In the rows, zero is written as 128.
Rotation paths and how fast each direction turns (degrees each step)
Each turn is a multiple of 5 degrees from 10 to 175, or 0.
Each row of a path follows its step; steps can be skipped.

step 9: [141 129 137 126 129 121 121 123 137 130 117 121 121 126 129 123 133 136
 125 121 117 138 126 132 135 125 119 131 122 124 133 143 126 135 134 130
 138 134 123 122 118 135 124 123]
step 10: [137 133 120 139 127 127 128 111 129 122 121 131 127 142 127 117 137 132
 124 127 126 129 127 133 128 119 125 113 124 136 128 120 127 126 139 131
 122 126 138 127 138 131 125 135]
step 11: [127 130 131 132 128 131 119 116 118 135 130 137 114 123 113 131 128 130
 126 132 139 130 132 111 127 132 121 129 131 130 131 126 139 128 124 122
 132 137 139 131 136 132 128 134]
step 15: [120 139 131 123 119 120 124 142 135 126 126 128 124 131 124 126 139 132
 135 132 140 133 126 128 129 125 140 112 129 123 130 118 128 131 133 124
 119 122 129 129 133 128 115 134]
step 17: [134 124 128 128 128 127 118 121 134 130 120 131 136 128 124 129 124 143
 128 117 108 128 125 123 127 119 132 124 122 123 122 145 126 141 128 125
 120 129 122 124 129 122 130 128]
step 20: [126 128 138 128 117 124 123 132 135 122 115 128 126 131 129 129 138 132
 122 122 125 124 119 129 130 131 118 132 114 123 125 128 131 125 142 132
 138 131 116 124 131 128 113 136]
step 21: [127 134 124 126 134 125 123 112 121 125 135 132 130 136 141 120 130 130
 122 127 125 124 134 133 128 129 119 133 131 128 128 136 132 128 145 134
 129 123 140 136 139 139 127 134]
step 23: [126 134 138 130 124 128 121 125 137 124 132 136 120 127 127 126 140 118
 133 123 134 128 131 125 139 137 134 121 119 115 128 116 132 123 127 117
 122 116 125 128 129 131 124 118]
Directions:
[128 126 129 128 129 128 129 128 131 127 129 127 131 129 127 131 126 127
 127 124 126 129 134 127 130 128 132 129 126 127 130 129 128 124 126 124
 129 126 128 127 127 128 131 127]	70
[126 128 126 124 125 125 131 128 131 130 128 129 125 129 127 131 129 126
 130 128 127 128 130 128 129 128 131 127 129 130 126 129 125 130 127 128
 126 133 129 125 130 128 130 131]	25
[127 124 128 127 130 123 132 128 130 126 129 128 131 131 128 125 128 126
 130 128 129 127 125 126 130 129 126 126 129 127 131 127 129 130 132 125
 126 129 130 129 125 130 127 128]	130
[130 128 127 131 132 125 128 127 131 130 126 126 128 126 128 130 130 126
 128 132 129 125 130 124 128 128 127 132 130 132 128 130 127 127 128 128
 125 126 127 131 129 127 126 128]	135
